In the data rows, the value 128 means zero.
Some points, each followed by its number:
[101 151 170 141 143 106 135 138 141  90  99 101 151  96 124 148 112 140 145 146 100 108  98 145 113 123 141 152 132 116 130 125] 0
[132 122 144 115 141 114 131 108 124 126 138 127 122 119 128 144 125 137 126 129 134 135 113 119 130 122 122 113 152 129 115 129] 1
[ 86 120 109 168 184 155 132 150 125  30 121 108 149 121 111 112 148 151 132 129 137 138 166 143 134 113 167 103 129 105 164 136] 2
[102 150 192 138 127 134 178 138 138 120  67 103 123 117 132 157  70 153 145 218 113 128  66 177 109 148 121 150 141 108 117 118] 3
[126 145 134 111 111 138 121 162 120 122 120 139 121 129 115 106 133 112 118 125 125 117 122 119 127 142 139 140 115 130 116 122] 4
[122 122 143 171 157 101 122 150 122 114 116 133 151 120 130 127  95 124 150 129 127 111 138 134 126 139 139 136 104 131 150 156] 5
[ 92  42 124 132 128 123  76  66 150 218 184 144 104 134 139 122  91 108 103 157 129 123 173 197 102 163  99  96 158 129  78 184] 6
[ 91 188 148  72 164 113 255 189 154   0  65  98  83 109 199 151 125 181 228 234  73 172 121 155 178  65 199 120 154 128 146  36] 7
[173 109 181 103 200 150  47 173 131 101 107 174 176 114 121 206 112 145 171 142  88 182 109 153  82 129 107 154 158  92 139 157] 8
[177 142 155 105 122 168 137 156 121 104 113 174 119 144 125 155 120 150 155 154 120 175  82 140 134 117 120 137 169 129 121 109] 9
[147 107  82 140  76 136 167 109 129 203 126 162 112 196 104  92  97 142  87 127 148 116 148 160 154 163  98 145 115 163 150 149] 10
[102 149 117  98 123  99 166 106 160 100 129  90  96 130 128 119 128 148  92 142 123 120 100 122 128 115 120 134 123 122 145  78] 11
[101 155 108  15 117 115 103 106 162 148 170 131  76  68 139 101 146 135  51 122 124 128 111  91  99 121  93 132 137  99 124  79] 12
[119 164 136 130 123 179  86 145 146 112 122 106 106 107 182 144 178 100 159  88  89 116 128 122 102  80 116 143 117  77  87  73] 13
[216 187 183 111 147 219 108 119  85 139  81 106  88 100  89 155 139 138  82 131 211 156  49  68 135 161 113 137 180  95  95 133] 14
[ 90 160  89  88  74  94 169  76 188 195 206 155 107  73 159  62  77 120  70 208 160 174  83 159 116 182  52 157 170 143 113 127] 15
[124 120 139 177 162 112 101 156 124 112 120 143 146 113 142 118  90 119 147 137 127 118 144 137 126 148 127 140 115 117 144 166] 16
[139 155 120 100 149 153  82 147 123  77 155 157 161  63 154 130 174 125 136 127 125 175 122  94 128 128 133 140 180 104 101 143] 17
[141 120 123  61  90 116  94 158  86 203 136 161 114 122  99  95 143  89  81 106 127 102 150  87 137 182 140 134  98 112  90 165] 18
[131 134 106 118 139 125  95 151 153  96 124 124 188 132  94 127 152 138 147  96 113 138 144 134 107 113 128 181  91 142 178 108] 19
[141 118 114 175 182 157  78 144 133 108 123 119 140 145 119 101 127 114 136 116 164 125 152 116 148 152 128 144 118 101 137 141] 20
[129 122 128  50 132  93 113 110 141 126 133 105  86 106 140 134 125 134  88 121 123 121 122  90 118 118 106 124 130  88 127  80] 21
[142 173  90 255  44 255  84   0  96 255 255 178  90 107 154  62 192 134 129  88 203 108 126 120 181 162  53 106 204 123  22 149] 22
[ 48 139 116 139 140  89 173  73 179 138 124 119 109  63 188 102  96 140  83 172 122 135 123 171 116 119 118 122 164 142 118 166] 23
[120 131  92  34 111 128  91 139 127 181 130 162  84 116 130  75 133 107  46 137 139 155 155 105 143 181 115 138 118  97 105 142] 24
[ 57  75 167 106 113 227  37 217  92  62 255 196 162 117 174 245 249  65 255  48   0 146 176 203  28  16 165  44 131 118   8  66] 25
[ 94  81 106 106 146 100 134 176 130  91 107 150 129 114 121  97 138 111 116 117 104 113 179 136 131 124 168 107  98 131 127 148] 26
[230 154 110 120  14  38 108  22 121 255 223 159 186  94 154 125 119 100  62  92 179 145  30  56 150 179  48 162 221 199  54 161] 27
[135 127 121 125 106 108 144 119 123 139 147 133 143 140 109 129 129 134 127 117 126 124 123 127 134 123 131 131 128 156 135 127] 28
[207 110 166 142 154 134 159 128 119 132 105 173 145 143 114 171  75 167 147 189 153 194  73 155 150 142 100 127 188 144 157 156] 29
[140 168 121 144  44 132 186 143 125 149 126 162 134 142 136 139 156 107 151  80  94 108 107 129 128  83 139 153  92 208 113  83] 30
[146 121 115  97 121 173 124 133 132 157 116 149  91 146 126 127 143 124 122 110 130 143 136 130 122 116 112 113 102 127 122 111] 31
[137 135 132 131 121 132 139  95 123 161 121 116 107 135 139 137 121 135 122 143 145 134 114 121 141 136 116 124 146 123 112 133] 32
[ 98 137 115  81 150 154  76 130 137 160 131 111 108 103 118 101 165 125  63  97 131 119 169 110 104 151 128 132 119  77 120 101] 33
[117 116 153 128 115 111 161 119 119 126 131 111 138 135  78 146 119 136 117 132 125 116 114 152 128 119 143 107 125 164 132 133] 34
[109 146 144 148 145 184 121 120 126 107 108 136 116 104 131 140 144 140 113 115 124 132 121 148 103 103 130 112 138 117 125 135] 35
[145 201 190  85 122 125 129 196  91  72 113 119 164 119  94 133 152 158 189 122 100 102  79  70 149 124 169 166 117 116  82  75] 36
[128 131 123 152 117 150 120 108 121 144 149 126 122 129 132 114 137 126 128 122 140 122 128 124 136 134 118 120 135 126 113 128] 37
[136 146 116 125 129 118 138 136 138 112 115 138 121 120 148 108 125 127 111 125 136 135 120 109 138 124 119 143 125 133 146 120] 38
[118 131 209 122 100  96 125 166  86 121 100 145 133 119 146 160 110 100 187 129  59  91 124 125 111 106 164 114 125 157  69 147] 39
[158 137 116 129 114  96 196 117 146 124 103 100 138 155 131 155 119 148 138 167 140 153  81 122 147 132 120 134 140 144 164  93] 40
[144 157 111 145  73 202 160 144 140 182 101 163  93 157 140 110 120 114 124 140 130 138 102 163 117 139 104 152  96 139 112 130] 41
[122 128 122 148 122 143 133 100 130 137 137 118 128 120 133 141 145 122 119 112 133 130 128 132 119 104 127 111 133 139 126 121] 42
[120 137 130  99 111 153 109 155 104 117  98  97 135 110 112 128 157 124 121 118 122 118 153 114 132 131 175 138 106 104 118 123] 43
[164 111 121 123 131 118 117 156 114 138  91 125 129 168 105 127 135 114 141  95 126 112 153 109 129 123 142 132  83 136 157 114] 44
[ 70 117 102 181 199 174 136 169 127   0 120 109 164 115 105 109 159 155 140 124 134 139 174 160 122 105 180 104 125 100 169 131] 45
[ 82  79 124 200  49 141 194 106 129 141 208 134 117 196 131 139  95 135 189 174  89 101 155 229 129 115 154  86 130 188 111 130] 46
[106 108 132 152  89 144 153 116 127 134 167 136 120 159 121 131 112 131 159 159 114 121 137 178 130 123 141 115 136 153 114 130] 47
[123 131 137 121 148 140  98 125 138 112 147 126 128 106 102 119 135 123 102 114 144 137 119 129 115 126 114 131 143 121 128 120] 48
[125 126 147 112 124 134 153 131 117 135 123 142  76 152 164 145 107 138 159 172 109 126 123 129 146 137 134  96 145 111  86 146] 49
[245 193  83 179   0 255 212 160  67 255  71 185  79 196  63  63 138  86  63 108 245 155  80 115 204 207 120 169  90 224  88 156] 50
[ 99 153 113 111  78 126 143 128 125 114 159 110  99 129 110  93 148 114  92 117 132  99 124 110 140 131 139 123 123 146 105 100] 51
[117  67 219 111 179  66 150  91 138  58 148  80 151 136  40 188  38 186 113 201 144  99  73 175 121 129 137 104 171 117 150 144] 52
[125 143  97 184  83 142 102 111 133 167 158 163 202  90 116  88 159  93  84  54 147 116 138 129 110 134 112 152 107 166 124 161] 53
[ 89 148 139  86  78 115 187 153 117  58 166 170 122  77 125 115 160 128 109 106 101 131 104 134 130  74 172  99 159 199  95  98] 54
[109 141 153 148 168  96 149 135 157  89  89 106 136  96 149 118  85 141 127 179 138 136 120 144 123 139 127 143 137 112 161 149] 55
[163 136 145 130 147 157 101 147  94 110 106 141 123 128 118 135 127 136 139 132 141 148 103 112 143 137 137 128 150 105 126 149] 56
[ 51  63  71 126 170  20  91  65 128 156 168 110 255  43  83 120 143 146  54 106 141 123 207 129  98 160 153 153 138 119 179 203] 57
[ 80 106 114 209 144 127 167  98 125  88 140  87 137 140 152 146 118 139 165 138 123 105 157 165 145  95 170  75 136 139 143 139] 58
[133 114 141 134 154 151 133 128 133 131  98 114 101 141 135 138 106 127 135 159 138 136 126 148 125 134 119 113 122 110 128 122] 59
[157 110 113 122  75  83 161 106 126 151 186 147 151 165  84 128 123 149 144 100 123 127 122 130 141 109 121 141 130 193 147 113] 60
[110 137 133  79 132 102 180 142 145  99 113 159  92 108 151 104 102 150 111 169 117 145 104 130 141 122 119 125 135 138 133 117] 61
[139 141 112 113 130 136 135 113 130 134 111 149 118 107 149 119 132 134  92 126 149 155 117 110 143 126 117 122 153 128 133 143] 62
[150  97 100 165 132 169 100 110 117 189 129 117 139 195 115 126 129 148 157 133 131 116 173 143 124 146 123 130  94  98 155 146] 63
[137 139 160 135  96 107 176 109 108 136 114  87 107 143 131 149 105 148 154 173 139 107  98 109 174 144 152 114 145 127 106 134] 64
[133  76 160  96  64 156 143 137  84 152 153 117 145 204   0 165 155 141 155  72  94  85 109 173  93 115 158 121  83 212 116  74] 65
[200 152 122  56 149  90  97 118 118 139 137 159  93  97 122 109 143 117  56 104 185 164  81  24 146 143  76 137 154 118 125 121] 66
[106 140 114 101 123 111 159 105 159 102 136  97  98 137 114 118 124 144  94 138 136 125 103 129 126 118 119 126 121 124 144  88] 67
[219 147  85 124 190   0 151 255  88   0  28 180 255 159 103 112  80 115 206  91 117 162 144  32 192  97 255 202  59 148 255 155] 68
[ 95 160 170  67  86 100 181 148 111  69 149 166 106  55 113 127 135 136 101 113 116 121  71 129 122  86 168 103 176 185  78 105] 69
[173 108 150  95 109 132 127 134 117 150 187 168  83 179 154 153 132 159 225 126  67 117 126 123 140  88 109 117 133 140  96  69] 70
[138  98 110 117 181 189  38 141 112 117 140 130 128 145 144 147 191 111 151  65 105 127 201 112  93  98 140 122 118  70 117 100] 71
[134 108 150 111 100 141 133 137 112 147 130 121 137 164  44 154 146 131 126  86 110  97 113 147 108 110 142 121  93 171 128  93] 72
[133 157 121 217 181 142  97 104 135 187  31  63 169 152 168 134 123 145 144 132 129  86 167 124 131 162 138 156  86  64 196 176] 73
[117 136 136 150 123 134 128 129 100 116 140 126 159 108  98 138 143 125 140 106 133 119 135 127 127 120 160 119 123 147 116 146] 74
[121 133 109 152 107 130 117 122 137 152 138 146 163 101 121 101 142 107 100  95 142 123 132 132 117 135 119 147 119 154 125 145] 75
[122 150  88 112  92 165 166  62 161 179 151 166  71  88 215 115 159 117  78 135 133 186 115 150 124  94  76 103 194 152  90 118] 76
[ 82  30 121 120 135 114  66  54 151 239 189 146  93 148 151 138  93 113 117 154 113 119 192 207 103 158 100  83 162 122  69 200] 77
[121 136 131 115 137 123 157 140 130 103 117 120 114 127 144 133 125 138 147 148 120 137 125 131 138 115 140 119 134 126 134 109] 78
[ 77  54 201 168 102 123 184  67 103  92 197 111 148 164 122 255 134 167 228 157  32 110 118 219  85  32 164  23 183 182  70 158] 79
[ 86 139 154 148 108 120 156 135 119 133  82 111 135 120 155 157 129 134 147 144  89 100 145 146 122 126 161 129 115 128  98 163] 80
[120 124 102 120 151 101 167 125 162 112  95 141 136 100 152 123 124 135  95 124 130 158 111 139 122  96 116 137 123 147 169 127] 81
[137 140 128 128 144 118 101 144 187 121 121 106 142  92 128 110 100  97 106 161 152 153  95 146  87 159  78 194 131 102 137  92] 82
[123 123 205 157 149  99 133 111 170 146 125  84 130 130 147 170  39 174 199 255 108 110  82 169 120 195  88 143 152  68 122 145] 83
[104 103 148  90 179 111 116 126 132  48 155  63 121 128  68 166 106 152 127 175 147 142 110 130 125 131 149 104 152  82 148  97] 84
[103 130 117  99 119 102 151 156 117  85  85 110 126 135 126 122 152 131 124 110  90  92 145 109 134  99 177 122  85 114 146 105] 85
[120 125 125 150 145 147 117 111 137 112 158 106 121 134 131 128 139 135 138 128 135 122 128 137 127 117 123 114 136 119 134  99] 86
[122 124 136 131 155 136 118 132 153 107 137 117 122 126 120 135 106 148 137 161 122 136 114 155 111 138 115 140 137 106 150 118] 87
[144 136 138  88 107 130 154 175 110 116 125 173 110 146 102 102  98 129 118 157 140 144 106 135 150 158 130 135 135 151 122 130] 88
[127 122 119 129 120 108 150 133 136 116 133 135 138 138 130 127 117 133 137 135 119 129 128 140 132 121 130 136 126 146 145 123] 89
[ 98 139  97 151 160 110  80 139 141  97 173 153 178  61 161  89 121 106 119 147 150 159 168 126 130 169 131 159 159 110 108 187] 90
[ 93  96 116 151 186  61 129 144 105   0 195 140 188 115 139 134 135 165 181 144 100 141 174 121 173 117 220  76 176 117 170 188] 91
[145 141 119 118 102 108 183 125 137 129 115 115 135 143 117 143 123 135 124 151 138 158  84 129 141 133 114 132 141 147 151 108] 92
[ 73 121 120  96 130 172 148  71 141 173 129  82  27 118 104 104 136 121  40 155 179 115 132 139 138 144 124  77 128 104  91 110] 93
[155 140 154 191 159  93 173 165  87 130  12  63 230 146 103 168  85 182 204 205 132 125 143 123 180 200 201 175 133  89 164 199] 94
[111 101  88 206 166 129 160 140 171  32 179 120 111 180 171 113 103 137 190 189 125 158 149 182 155  97 119 123 140 118 182  88] 95
[119 147 145 152 124  12  92 174 153 141  26 104  96  96 255  94  66  37 192 131  36  33 172  67 105 124 122 200  40  74 119 117] 96
[142 121 120 117  99 104 134 120 128 139 158 136 148 151  94 135 130 142 138 109 122 127 128 124 134 120 130 140 126 158 139 116] 97
[173 151 110 143  76 174 149 136 107 182 112 144 118 160  97 101 136 115 107 121 174 139 113 112 160 163 122 150 120 162 105 134] 98
[130 125 100 117 143 110 155 128 150 118  97 150 131 106 157 121 133 126 104 120 127 156 120 128 125 104 115 135 123 141 154 131] 99
[103 120  92 107 154 115 141 168 149  98 106 162 132  93 149  97 137 113 116 147 121 164 152 137 122 133 132 142 118 119 141 142] 100
[109 123 120  55 165 105  96  94 122 156 151 129 121  69 146 115 143 135  70 129 150 148 145  73 129 157 120  99 160  82 105 149] 101
[124 142 183 161 146 132 144  94 141 120 116  96 122 109 162 199 131 137 172 121  99 124  95 143  97  82 104  97 147 123 110 106] 102
[161  91 126  47 148 165 137 132  97  77 164 142  75 155 119 176 171 142 155 159 117 202 126 119 146 101 138  54 184 118 103  88] 103
New points follow, each followed by the numbers of its two nearest points above by angle, nearest first.
[114 126 204 177 163 134 140  58 142 112 141  85 131 112 164 221 135 143 193 131  93 120  86 143  86  71  84  83 163 123  95  91] 102 79
[141 128 118 110 116 167 119 128 129 159 122 147  96 137 130 121 141 123 105 113 136 142 126 127 111 115 109 114 115 124 128 113] 31 41
[104 104 115  93 132 126 109 122 150 148 141 107 107 145 111 122 132 134 117 133 117 113 161 150 111 141 120 126 110 101 136 106] 33 77
[190 145 154 119 127 148 173 156 102 103  72 164 105 164 145 172 132 145 165 110 111 157  84 116 146  82 136 116 147 151 125 103] 9 78
[ 73  73 117 111 156 124 136 169 129  96 115 162 122 114 102  97 153 109  95 122 114 132 188 159 109 118 155  94 101 126 128 162] 26 100
[ 91 118 105 118  99 116 123 120 150 148 167 138 112 118 113  85 111 100  87 130 133 108 129 149 111 152 105 136 112 149 122 124] 15 51
[103 127 124 127 138 141 143 136 122  88 142 150 127 104 136 121 141 126 137 126 123 147 134 143 128  97 148 104 136 148 118 125] 54 69
[179 163 172 115 143 194 105 124 102 132  93 115 101 103 100 157 139 138  99 126 181 149  79  92 131 142 120 125 170 104 104 131] 14 56
[133 126 127 108 119 125 115 135 114 148 137 139 123 125 121 120 130 118 114 126 130 127 140 116 131 145 132 128 123 123 114 144] 18 24
[175 154 150 108 144 181 105 118 104 131 101 117 107 108 104 153 145 131 105 124 171 141  89  97 131 138 123 133 161 107 106 124] 14 56
[130 140 145 134 118  77 123 150 127 142  94 118 118 125 174 119 107  98 148 123  93  84 140 101 119 126 131 149  90 114 132 121] 96 39
[110  86 160 150 113 115 156  84 114 119 172 112 139 159 128 207 135 155 192 137  74 113 125 177 108  76 142  69 161 153  98 145] 79 46
[111 147 168 135 142 107 130 140 140  89 101 107 152 106 124 146 116 136 137 146 104 114 104 136 115 124 138 149 132 113 135 126] 0 55
[134 137 140 133 134 123 111 142 163 121 122 113 139 107 129 121 108 115 121 154 136 142 105 142 101 146 101 167 131 109 137 106] 82 87
[151 144 172 146  71  97 195 101  92 163 116  68  92 167 128 169  96 145 160 186 138  75  89  96 195 150 167 101 136 136  91 131] 64 32
[135 124 151  92 130  81  75 121 120 115 205 100 159 127  92 140 110 144 168 139 127 115 131  97 128 161 130 143 151  96 122 111] 84 52
[105  72 170 151 114 109 163  80 117 110 176 114 151 161 126 216 133 160 201 144  64 122 121 181 104  68 148  62 169 161 102 144] 79 46
[114 129 131 132 145 127 113 117 135 129 149 127 145 105 130 132 128 125 133 134 131 147 122 137 118 131 116 126 140 126 119 134] 90 48
[ 80 131 112  85 127 111 113 104 152 125 164 113 117  73 123 106 148 130  74 124 134 122 128 116 112 126 130 117 140 112 126 112] 12 101
[128 124 130 134 108 121 103 122 120 171 143 127 131 139 108 109 125 112 114 112 134 106 134 115 127 156 121 138 111 124 111 140] 18 53
[143 124 138 147 159 143  99 157 121 104 127 154 157 134 120 139 122 140 162 133 110 141 136 147 125 130 133 147 134 119 157 143] 8 16
[106 144 115 137 104 191  91 141 146 117 140 132 170 114  89 119 170 126 121 112 107 125 122 166  91 134 122 167 119 118 140 121] 19 53
[134 124 143 120 136 117 132 116 116 131 134 132 122 121 129 141 123 134 127 130 136 135 114 119 132 126 128 112 147 130 116 133] 1 32
[136 131 141 147 133 117 145 136 114 134  93 112 157 131 118 140 117 141 146 150 128 127 129 128 140 147 150 140 128 124 134 150] 94 5
[148 127 157 178 140 104 167 145  91 139  36  76 193 143 108 152  87 169 171 193 140 124 132 122 168 188 174 155 133 102 147 187] 94 73
[185 184 172  73  99 178  91 140 110 138 142 135 110 127  53 135 170 111  88  79 167 128  60  74 107 131  95 143 148 131  94  78] 14 66
[143 143 140 138  71 149 132 122  48 134 129 160 187 117 106 151 158 151 154 112 122 132 130 109 171 143 207 124 169 138  84 214] 74 56
[119 121 188 151 148 145 116  82 117 117 136  97 124 112 147 194 149 131 171 113 104 128  95 122  91  78 110  76 151 121  94 112] 102 79
[144 127 154 132 122  14  97 183 140 144  60 112  97 136 221 103  65  55 172 114  70  35 157  80 105 124 123 183  42  88 132 112] 96 5
[103 154 168 179 114 103 190 148 118 123  79 113 132 128 164 138 100 122 156 136  82  67 136 145 103  95 155 126  83 159 127 122] 80 39
[129 142 146 131 138 127 105 148 185 115 124  96 143  96 125 122  97 106 110 165 144 147  87 154  90 155  89 182 140 102 141  85] 82 87
[129 114 113 224 221 188  47 146 113 102 120  97 147 150 111  79 139 122 130 111 182 101 186 109 157 174 147 143 110  75 132 154] 20 73
[136 136 141 126 127  60 110 157 140 142  78 123 103 129 207 118  97  84 164 121  85  71 149  88 118 120 125 164  78  96 125 119] 96 39
[143 123 136 129 148 145 113 138 112 112 123 134 130 129 117 134 127 133 135 129 134 137 118 123 138 134 137 125 144 116 124 134] 56 8
[149 156  92 131 140  80 148 123 134 120 112 127 154 113 159 100 136 122 102  95 149 132 121  79 146 109 114 150 110 147 167 111] 38 99
[136 137 148 140 120  58 113 149 139 147  79 116 115 125 204 107  90  86 159 126  93  73 151  87 124 132 119 170  79 108 121 117] 96 39
[169 131  89 168  97 172  97 117 132 220 143 135 123 224 151 137 180 129 181  67 103 119 175 127 140 125  93 140  99 129 128 101] 63 31
[113 152 152 193  75 107 131 124 124 188  94 129 210  97 169 131 111 126 166 124  76  78 138 142 114 146 146 187 110 130 102 175] 80 96
[136 137 149 116 120  10  82 157 157 149  64  96  79 118 255  95  71  52 175 124  64  31 153  60 115 122 111 187  52  58 119  89] 96 21
[116 124 125  75 135  96 116 113 141 123 137 107 100 110 139 124 126 133 102 129 124 123 124 103 118 122 111 124 131 104 132  97] 21 12
[135 127 124  98 123 140 105 100 113 173 142 143 140 111 132 142 146 141 116 122 135 157 141 115 130 140 124 114 155 114 102 167] 101 27
[171 125 100  96 164  52 139 229 112   9 110 161 176 155 121 105 104 124 170 119 124 158 140  69 174 122 189 146 102 132 224 134] 68 91
[111 143 118 129 103 169 106 124 152 121 139 126 160 118 103 127 154 133 120 111 113 123 126 158 105 130 120 165 118 134 134 116] 19 53
[102  85 157 140 119 114 147  89 118 123 171 111 135 152 127 190 132 148 180 140  84 118 131 165 111  89 144  71 154 143 101 144] 79 46
[134 140 189 138 140 135 129  82 136 129 138  91 122 112 145 192 133 133 163 124 114 125  85 131 100  88  99 106 142 115  98  97] 102 1
[ 78 119 122 106 120 169 161  81 114 161 128  93  26 131 117 100 131 112  53 168 170 118 135 132 149 146 134  70 123 106  88 116] 93 32
[107 144 139  81 131  86 201 151 162 108 107 181  91  79 176 110  89 155 103 186  97 152  92 150 126 113 113 128 146 150 139 116] 61 81
[128 145 154 127 138  11  88 175 147 147  41  94  88 118 255 105  70  46 184 117  52  19 162  66  90 119 121 195  27  61 125  91] 96 85
[144  88 130  87 172 105  70 141 122 131  78 105 132 144  93 129 156 131  91  66 117  97 187  79 107 122 146 118  66  94 160 125] 44 71
[195 124 164 130 144 139 149 136 123 124 101 168 141 138 112 166  82 157 131 179 154 194  71 147 137 139 101 135 181 138 150 146] 29 9
[127 119 124  87 149 120  92 119 142 154 129 113 124 107 144 135 125 109 112 144 140 158 137 128 112 151 107 134 140  93 112 132] 101 24
[  0  12  61 100 229 100 140 252 148  23  81 191 129  72 105  50 171  88  55 135  84 117 255 198  81 115 215  52  82 122 163 212] 26 100
[123 116 132 124 128 129 120 120 121 127 146 126 125 125 101 121 132 123 109 115 143 126 128 130 124 128 126 114 126 143 127 126] 48 72
[101 142 135 189 110 177 153  58 128 136 141  93 132  94 156 193 181 111 131  78 119 131 114 151  86  34 142  76 133 149 120  99] 42 102
[127 141 153 133  99 103 177 114 107 142 120  94 115 140 130 143 107 143 143 171 133 106 103 114 164 140 151 110 148 132 110 133] 64 32
[162 175 105 161  18 244 179 154 158 216  88 183  58 207 147  92  98 107 135 162 128 132 103 178 138 169  76 185  75 160  88 118] 41 50
[ 99 151 120 111 111 157 100 133 150 111 157 123 135 109 104 114 156 126  99 110 121 123 123 143 106 126 119 147 128 129 130 111] 48 33
[111 158 125 134  81 136 148  98 155 152 160 114 103 108 163 112 119 117 114 164 134 133  86 141 132 145  89 144 160 125  94  97] 15 76
[112 138 118  74 129 116 113 111 151 133 155 124 105  99 130 114 136 135  89 121 130 129 125 110 120 125 113 130 132 114 128 104] 12 21
[142 126 138 118 126 125 130 136 125 135 142 139 114 144 129 132 123 135 154 131 113 123 125 125 135 125 123 127 132 133 121 115] 70 49
[114 131 213 168 141 141 131  56 132 132 137  79 125 106 163 230 142 147 188 121  92 110  85 133  87  69  98  73 159 123  88  98] 102 79
[126 124 118 192 185 146  82 141 132 106 121 100 139 139 128 100 118 125 135 128 161 117 162 122 145 159 135 144 120  88 144 146] 20 16
[118 183  89 142 180 170 101 113 148 148  48  78 120  91 126  77 146 109   0  79 203 112 131  86 129 159 123 144 107  78 173 127] 33 62
[111 137 136  30  67 103 219 207 135 133  82 234  47 120 136  22  28 119  73 241 148 162  66 170 187 208 112 164 131 174  82 170] 88 61
[147 109 111 237 228 167  45 145 136 101 114  95 147 145 125  84 117 116 147 126 194 111 181 112 154 183 129 153 118  69 151 158] 20 16
[134 131 104 120 137 109 102 150 145 106 131 129 188 133  98 134 150 139 149  89 109 130 142 132 107 112 136 168  97 136 180 111] 19 68
[128 121 110 194 192 159  79 142 125 111 118 111 144 131 123  97 129 118 131 118 164 117 164 123 140 162 136 140 116  97 145 151] 20 16
[206  90 102 109 149 108 103 175 101 156  65 125 133 197  97 130 141 100 145  65 135 107 172  81 129 120 143 132  39 126 188 102] 44 68
[150 123 113  81 128 193 101 129 131 151 135 158  66 131 141 122 149 126 104 119 143 160 135 116 112 116 103 114 121 105 109 107] 31 24
[181 129 106  11  52  99  64 183  79 237 123 179 130 137  81  75 159  66  45  66 133 110 172  38 159 206 147 152  70 118  71 183] 18 24
[129 115 134 150 140 161 114 117 105 123 124 113 142 139 100 151 149 138 134 111 134 124 147 137 125 123 150 112 133 123 126 146] 74 71
[112 136 107  61 126 115 109 114 157 141 167 132  98  88 133 112 142 133  82 119 128 131 125 107 109 123 108 127 133 108 130  98] 12 21
[238  80 117  80 155  96 109 190 100 164  85 182 142 200  86 129 103 124 149  98 145 152 126  88 162 151 121 150  76 152 181 124] 44 68
[114 117 163 134 110 108 168 116 112 129 128 112 141 137  67 156 111 141 112 133 128 113 104 155 126 122 148 109 119 177 131 135] 34 72
[162 169  94 173  13 255 170 164 161 209  88 187  75 200 145  86 105  98 126 155 132 157 101 190 127 165  82 182  76 154 101 116] 41 50
[ 91  68 177 157 113 110 156  73 113 121 189 102 147 168 125 227 131 160 202 142  57 117 130 192 103  62 150  43 170 163  92 154] 79 46
[142 124 143 122 150 143 105 142 111 103 122 135 129 118 117 140 127 128 135 132 130 146 120 121 130 129 138 116 150 116 126 139] 56 8
[156 126 101 110 155  70 138 195 113  52 104 144 174 136 121 118 113 125 156 119 120 142 142  96 160 122 173 154 100 136 195 130] 68 19
[188 165 172 107 143 192 109 119  98 143  83 120 100 105  93 163 137 135  98 132 183 144  74  86 138 147 120 135 171 103  90 135] 14 56
[136 112 120 133 126 153 103  94 115 167 157 117 119 153 106 136 147 144 130 123 131 127 157 127 136 141 132 112 134 107 124 145] 63 37
[146 110 111 130 146 158 109 141 124 125  96 118 106 157 107 111 139 114 113 104 155 125 150 116 129 132 127 119  87 120 151 108] 44 20
[136 140 145 121 141 114 100 147 178 126 122 111 150 101 118 117  95 108 114 163 148 150  97 140  94 164  86 194 128 105 136  97] 82 87
[134 140 171 130  96  93 184 107  95 160 105  87 114 141 139 165 102 153 154 178 120 103  89 109 165 141 153  99 147 129  94 141] 64 49
[137 126 136 128 140 141 115 134 115 120 123 130 128 130 119 129 131 129 135 130 131 133 123 123 131 130 133 124 135 122 125 130] 56 14
[138 158 168 144 101   0  99 216 156 148  13  98  99 121 255  96  62  18 202 102   0   0 161  36  95 124 117 227   0  68 116  75] 96 39
[127 126 125 131 138 129 119 114 127 126 136 125 129 122 127 126 129 135 119 128 138 134 130 123 131 131 124 122 140 123 131 137] 101 48
[157 160  74  74 134 157 142  93 136 155  86 184 100  70 181  91 139 142  23 113 177 202 100  83 148 128  94 114 181 127 146 164] 62 66
[148 141 133 156 115 183 125 119 144 142 123 151 139 132 103 132 135 133 120 114 131 143  85 158 108 133  77 169 129 151 128 107] 41 50
[148 144 145 116 139 100 127 129 121 155 100 135 134 109 128 134 115 127 107 118 137 127 112  99 122 144 112 143 123 130 119 145] 66 27
[135 118 113 217 216 167  52 149 125 100 118 104 149 142 125  87 130 113 137 122 177 119 173 114 150 173 138 142 115  84 145 152] 20 16
[114 136 151 134 140 115 131 134 134 110 112 113 139 116 126 138 118 134 137 141 115 121 115 137 122 127 136 137 130 119 133 132] 0 55
[155 146 151 122 140 161 113 124 112 130 110 119 118 115 109 145 134 133 112 126 155 138 104 110 127 136 124 127 148 114 118 131] 14 56
[117 136 149 137 128  58 149 143 139 152 135 126 136 111 201 117  85 121 173 170  92 100 139 121 129 157 116 145 130 117 108 134] 96 83
[151 137 127  87 113 162 130 129 130 153 115 153  80 137 135 127 138 122 106 123 138 151 124 118 122 116 105 117 117 124 111 101] 31 24
[215 174 213 114 164 255  81 120  72 126  61 111  84  82  82 187 145 145 102 135 212 172  55  70 136 152 123 111 208  77  81 145] 14 56
[ 95 112 220 133 103  93 211 106  92 132 130  94 164 121   0 195  90 162  97 128 127  87  76 197 111 109 170  97 125 211 126 142] 34 52
[128 138 149 161 156 153 104 146 121 120 110 102 155 136 107 149 129 142 162 147 119 121 130 153 122 140 141 152 128 110 136 139] 94 73
[103 104  39 145 198 124  84 109 155  58 228 171 113  93 180  55 176 100 111  74 174 175 208 100 125  88 118  91 163 122 148 126] 90 17
[132 126 137 117 158 137  96 110 124 136 114 110 131 125 151 158 135 141 145 142 120 143 126 111 120 133 117 124 144  84 118 145] 8 56
[142 119  61 154  99 176 141  76 150 195 108 119 135 156 130 108 126 133  73 129 172 153 128 164 136 145  96 143 124 139 163 137] 10 50
[ 92 145 125 141 165 112  65 153 124 101 127 127 135  71 168  90 118 104 129 130 131 114 150  92 132 154 138 148 127  89 106 166] 90 16
[112 136 129 177 124 159 148  74 124 138 133 107 144 112 143 166 164 126 138  97 129 123 118 147 106  74 136 102 133 152 123 110] 42 102
